Each row is where one point has got to under a steady rotation. How many ticks took it there?
The counts run from 0 to 796.
[ 2.48  1.34  1.13 -1.59 -1.02 -0.84 -2.18 -1.60 -1.90 -0.57  2.74 -0.37
  0.00  1.93  1.08  1.21  0.19 -0.77  1.07 -1.68  2.26  0.46 -0.25 -1.51
 -3.85  1.16  0.17 -0.03  1.69  1.19 -0.98 -1.04  0.62 -4.07  0.45]  237
[-1.00  0.13  0.40  0.91 -0.65  0.37 -0.94  0.07 -1.81 -1.71  4.23 -0.77
 -0.31  0.60 -0.73  0.83  1.51  1.21  1.54  0.75 -0.30 -0.90  1.11 -0.48
 -2.60  1.89  0.38 -3.91  0.15  2.62  2.74  2.20  0.70  1.18  3.03]  706
[ 1.79 -3.65 -1.48 -2.53 -1.15  0.73 -3.31  1.59 -0.44  1.81  2.02  0.20
  1.94  0.80 -2.07 -2.95  0.08 -0.04  2.59  1.17  1.35  0.44  0.17 -0.43
 -1.59  0.36 -1.41 -1.08 -1.11  0.70  0.05 -0.68 -2.27  1.46 -0.15]  518
[ 1.77 -0.90  1.84  2.07  0.33 -0.42 -0.58 -0.17  1.10 -0.89  0.06 -1.11
 -2.32  0.74  2.78  0.77  1.25 -1.11  1.04  0.81 -3.36 -2.88 -0.71  0.26
  1.61 -0.42 -1.44 -1.55 -0.20  3.60  0.66  2.67  1.92 -1.51  1.95]  404
[-1.91  0.70 -1.85  0.81 -2.25 -1.32 -0.29  1.25 -2.55  1.17  3.65  1.69
  0.68 -2.58  0.84  1.36  1.63 -0.35  1.17  0.25  0.43  0.56 -1.17 -1.04
  0.63 -1.15  1.50  0.60 -4.47 -1.52  0.77  1.51  0.40 -0.62  2.18]  68
[-2.58 -1.31 -1.56  0.97  0.52  0.24  1.88 -0.60  0.21  5.21 -0.18 -0.11
 -0.41 -1.17  3.27 -1.29 -1.08  1.25  0.99  1.42  2.74 -0.71 -1.95 -1.00
  2.29  0.23 -0.82  0.99 -1.08 -0.45 -1.47  1.10  0.52  0.29 -2.38]  340
[-3.93  0.88 -0.59 -0.80  0.61  1.45 -0.92  1.79  0.79  3.12  0.19 -0.91
  1.81  1.40  1.70 -1.41 -2.27 -0.43  1.73  1.68 -2.00  0.77 -1.61 -1.11
  0.80  0.77 -0.63  1.93  0.39 -2.30 -1.58 -1.57  1.74  0.87 -2.17]  307
[-1.01  1.52  3.07 -0.84  0.55 -0.27 -2.05  1.07  0.79  0.03  1.94 -0.47
 -0.26  0.05  1.52 -0.84  0.94  0.23  0.43 -0.59  1.70 -0.17  3.48  0.46
 -2.77 -0.56 -0.75 -2.26  4.19 -1.06  0.11  0.74  1.09  0.52 -3.48]  470
[ 0.20  0.15  0.75  3.32 -0.38  0.43  1.40 -0.03 -0.36  1.74 -2.58 -1.80
 -1.39  1.10  0.07 -1.03  0.06  3.77 -0.30  1.71 -0.25  0.40 -0.20  1.54
  1.88  1.77 -4.91 -0.79  0.47 -0.76 -1.95  1.29 -0.12  0.93 -0.21]  640
[-0.59 -2.05  0.67  1.96 -1.18  0.20 -2.29 -3.30  0.53  0.75  0.31  0.80
  2.20 -0.61 -2.10 -2.23  0.85  2.03 -3.28 -2.06 -0.18 -0.81  0.44  0.95
 -1.90  2.14 -0.14 -3.61  0.46  0.06  1.75 -0.58  1.59  0.75  1.35]  189
[-2.18  2.90  1.44 -2.48  0.84  0.03 -2.16  1.30  0.79 -0.55  1.70 -1.10
  1.09  0.52  1.83  2.05  0.11 -2.45  2.99 -1.18 -0.07 -0.01  0.58 -0.35
 -1.26  1.59  2.78  2.13  1.26 -2.65 -1.71 -0.48  0.50 -1.28 -0.82]  273
[ 2.88 -0.59 -2.31 -2.25 -0.97 -1.09 -1.58 -0.28 -1.08 -2.19  2.02  0.43
  0.60 -0.27 -2.10  0.03 -0.98 -0.75  0.93  1.25  3.67  0.57 -1.79 -1.41
 -0.86  2.79 -0.04  2.16 -2.97  0.13 -1.67 -0.81  1.10 -1.48  1.69]  553
[ 2.52  0.31  0.28  0.11  1.64 -0.55 -0.75  0.73  2.63 -1.77 -2.64 -0.13
 -3.04 -1.74  1.06 -1.97 -0.26  1.61 -2.23  1.17  0.14 -0.62  0.03 -0.67
  1.42 -3.34 -2.01  2.47 -1.78 -2.50  0.02  1.76  0.66  0.89  0.09]  135
[ 1.45  2.46 -1.79 -0.26 -1.45 -2.51 -1.11 -0.29 -0.84 -2.35  1.25  1.04
  2.67 -1.68 -1.35  1.18 -0.36 -0.95  0.50  1.65 -0.39 -1.17 -1.96  1.71
  1.76  2.50  0.70  2.14 -1.43 -3.24 -1.42 -0.09  3.19 -1.01  0.33]  585
[ 0.79  0.01  0.26 -1.88  0.67 -0.11 -3.53  1.73  4.68 -2.80  0.13 -0.60
 -0.02 -1.11 -0.45 -1.68  0.37 -1.73 -0.19  0.73  2.25  0.16  0.40  0.48
  0.03 -2.12  0.00  2.36 -0.59 -2.86 -1.50  0.09  1.49  2.41 -1.74]  789
[ 1.80 -1.88  0.51 -1.71  0.53  0.78 -2.10 -2.62 -1.75  1.38 -1.15 -0.38
  0.40 -0.06 -0.11  0.26  1.19  1.27  0.15 -3.95 -0.71 -0.20 -0.13 -1.43
 -2.89  1.46  1.64 -1.08 -0.77 -0.23  0.56 -1.02 -2.76 -2.64  3.12]  224
[ 1.68 -2.72  0.73  0.11 -1.25  1.02 -1.41 -1.40 -2.59  1.44 -0.28 -1.05
  0.07  0.33 -0.98 -1.57  1.75  1.14  0.36 -3.18 -0.52  1.35 -0.74 -0.69
 -1.97  1.84 -1.58 -4.13 -0.31  1.45 -0.99 -1.56 -0.19 -2.70  1.86]  220
[-0.10 -1.43 -0.16  0.39  0.42 -1.29  1.17 -0.19  0.10  1.08 -0.74  1.39
  0.48 -1.18 -0.18 -0.68 -2.84  1.40 -0.50  3.75  2.25 -2.38  0.91 -1.38
  1.37  4.55  0.20  1.57 -2.32  1.03  0.54  2.87  0.42  0.26  0.15]  355
[-1.00  1.45  2.16  2.64 -0.71 -1.52  0.03 -1.72  1.42  2.03 -1.43  0.09
  0.45  1.52  3.10  0.36 -0.71  3.27 -2.01  2.81  2.09 -0.89  0.83 -1.81
 -1.56 -0.49  1.43  0.53  0.76 -1.95  0.01  2.55 -1.02  0.23 -0.16]  660
[ 2.43  0.04  2.55 -2.73  0.39 -0.59 -1.86  0.43 -0.48 -0.74  0.59 -1.64
 -0.49  1.79  2.24  1.27  0.81 -1.50  3.46 -0.92  1.66 -0.44  0.59 -1.17
 -2.51  1.27  1.48 -0.63  1.85  1.12 -2.32  0.31 -1.19 -3.28 -0.40]  242
[-3.65 -0.23 -1.87  2.21  0.78  0.68  1.97 -2.05  0.34  2.24 -0.03 -0.37
 -0.43 -0.91  1.48 -0.84 -1.88  2.38 -1.18  1.40  3.34  0.65 -2.57 -1.35
  0.67  2.25 -0.35  0.73 -1.55 -0.11 -1.27  0.37  2.65  0.85  0.03]  343
[-0.53  0.97  2.21  2.46 -0.71 -1.34  0.88 -1.67 -0.73  4.70 -0.77  1.59
 -0.04  0.18  3.32 -0.57 -0.93  3.20 -1.86  0.85  1.15 -1.51  1.89  0.02
 -0.21  0.17 -1.48  1.31  0.75 -1.66  0.70  2.10 -1.15 -1.36 -1.58]  655
[ 0.80 -0.50  2.22 -2.23 -1.11 -0.53 -1.93  2.93 -2.22  0.19 -1.24  0.04
  0.47 -1.18 -1.00  0.29  1.51 -1.36  1.98 -2.90 -1.08  2.47  1.43 -1.20
 -0.06  1.58  0.70  0.23 -2.39 -3.20 -2.57 -0.90 -1.36 -3.05  0.97]  258
[ 2.62  2.84  2.43 -0.53  2.42 -0.11 -1.42 -0.86  1.25 -2.63 -0.63 -1.61
 -2.75  1.72  2.84  0.85 -0.03  1.23 -0.11  0.27 -1.55 -1.96  0.87 -0.92
 -2.06 -1.59 -0.38  0.19  2.63 -0.18  1.20  2.11  0.62 -1.49  0.81]  434
[ 0.63  1.02  0.36 -3.18  2.13 -0.22 -2.90  1.50  2.29 -3.48  0.65  0.85
  0.11 -2.11 -1.54 -1.40 -1.83 -0.62 -1.22 -0.01  0.80  0.06  1.73 -0.90
 -1.23  1.04  0.30  2.87 -0.43 -2.88  0.50 -0.30  2.49  0.94 -0.48]  781
[-1.38  1.99  3.90 -0.49  1.23  0.05 -2.54  0.20  1.94 -1.76  0.20 -0.30
 -0.64  0.51  1.50 -0.47 -0.43  0.65 -2.28 -1.45  0.77  0.73  3.11 -1.61
 -3.73 -0.52  0.75  0.31  2.24 -2.08  0.46  0.40  1.68 -0.15 -0.74]  466
[-0.97 -0.03  0.97  0.81 -0.04  1.31 -1.04 -0.08  1.87  2.58  0.05 -2.85
 -0.28  4.12  1.96  1.25 -0.16  1.72  2.29  1.10  2.61  0.76  0.18 -0.63
 -1.92  1.11 -0.69  2.05  0.75  0.73 -1.22  0.42 -3.86  1.58  0.84]  14
[-2.01 -0.73 -1.32  0.94  0.41 -0.32  2.04 -1.14 -1.39  2.35  0.47  0.79
  0.44 -1.85  0.35 -1.02 -2.57  2.38 -0.55  2.97  2.71 -1.16 -0.73 -0.72
  1.16  4.59 -0.85 -0.19 -1.06  0.67 -0.43  1.76  2.41  0.39 -0.83]  349
[ 0.19  0.03 -1.84 -0.44 -0.51 -0.82  0.11 -0.33 -0.79  0.43  0.95 -1.16
 -0.34 -2.90  1.49  0.83  2.14 -2.30  2.33 -1.85  2.85  0.62 -3.37  1.16
  2.00  0.35  0.64  0.26 -1.87 -0.84 -3.83 -0.67  1.99 -1.90 -0.57]  568
[ 1.16  2.18 -0.07  1.30 -0.82 -1.59 -0.53 -1.02  0.14  2.42 -0.32  0.60
  1.42  1.43  2.07 -0.34 -1.51  1.39 -0.25  3.30 -2.53 -2.53 -0.98  1.43
  1.47  0.22 -2.68  2.28  1.80 -3.11 -0.27  0.49  1.09 -0.70 -2.11]  623
[-0.24  0.45  1.30  1.47 -2.18  0.48 -1.56  0.58  0.30  2.59  2.14 -1.04
  0.80  4.68  0.81 -0.20 -1.13  1.39  0.76  2.20  1.96  1.58  0.35 -0.63
 -2.07  1.55 -3.56  1.35  1.46  1.23 -1.37 -0.83 -1.07 -0.15 -0.61]  10
[ 2.18 -2.26  1.69 -1.45 -0.61  0.08 -1.97 -1.28 -2.49  1.97 -1.00  0.76
  0.96  0.52 -0.36 -1.13 -0.06  0.31  0.04 -2.74 -1.67  0.57  0.36 -2.49
 -2.77  2.23  0.47 -1.71 -0.83  0.14 -0.33 -1.08 -1.05 -4.25  1.80]  226
[ 2.17  2.53  0.50  1.02 -0.10 -0.82 -1.20 -2.17 -2.09 -1.59 -0.20  0.84
 -1.13  0.15  0.45 -0.30  0.06  2.60 -2.50  0.00 -3.79 -0.66 -0.47 -1.29
 -1.78 -1.47 -0.85 -0.89  0.04 -2.08  2.03  0.80  2.43 -2.29  2.40]  424
[ 0.93 -1.21 -0.21  1.87 -0.40 -1.82  0.18 -0.57  2.09 -0.46  0.23  0.80
 -0.36 -0.62  0.33  0.90 -1.51  0.74 -1.34  3.22  3.52 -2.01  0.09 -0.93
  1.30  2.09  0.31  2.99 -3.91  1.41  0.83  3.02  0.07  0.76  2.21]  361
[-1.02  0.26  0.25  1.21  1.33 -0.37  0.26 -1.71  0.75  0.33 -1.57 -0.04
 -1.49 -3.35  1.79 -2.48  0.63  2.25 -2.45 -0.36  1.60 -0.92 -0.17  0.88
  0.62 -1.55 -1.10 -2.51  1.56 -2.68 -0.79  1.12  3.57  0.96 -2.73]  148
[-0.34 -0.05  1.42 -0.52 -0.28  0.92 -2.83  2.00  1.56 -1.92  0.50 -1.30
  0.27 -0.39 -2.33 -1.45  2.23  1.58  0.24 -1.01  2.21  1.54  3.07  1.61
 -2.10 -0.21 -0.74 -1.93  0.34 -2.34 -0.12  0.51 -1.59  3.62  0.27]  481
[ 1.72 -4.11 -0.93 -2.53 -0.98  0.88 -2.90  1.08  0.68  3.72  1.54  0.19
  1.06  0.66  0.48 -2.08  0.45 -1.20  2.27 -0.68  1.56  0.43 -0.57 -1.60
 -0.92 -1.39 -0.73  1.08 -2.43  1.08 -0.34 -0.94 -2.81 -0.50 -0.05]  525
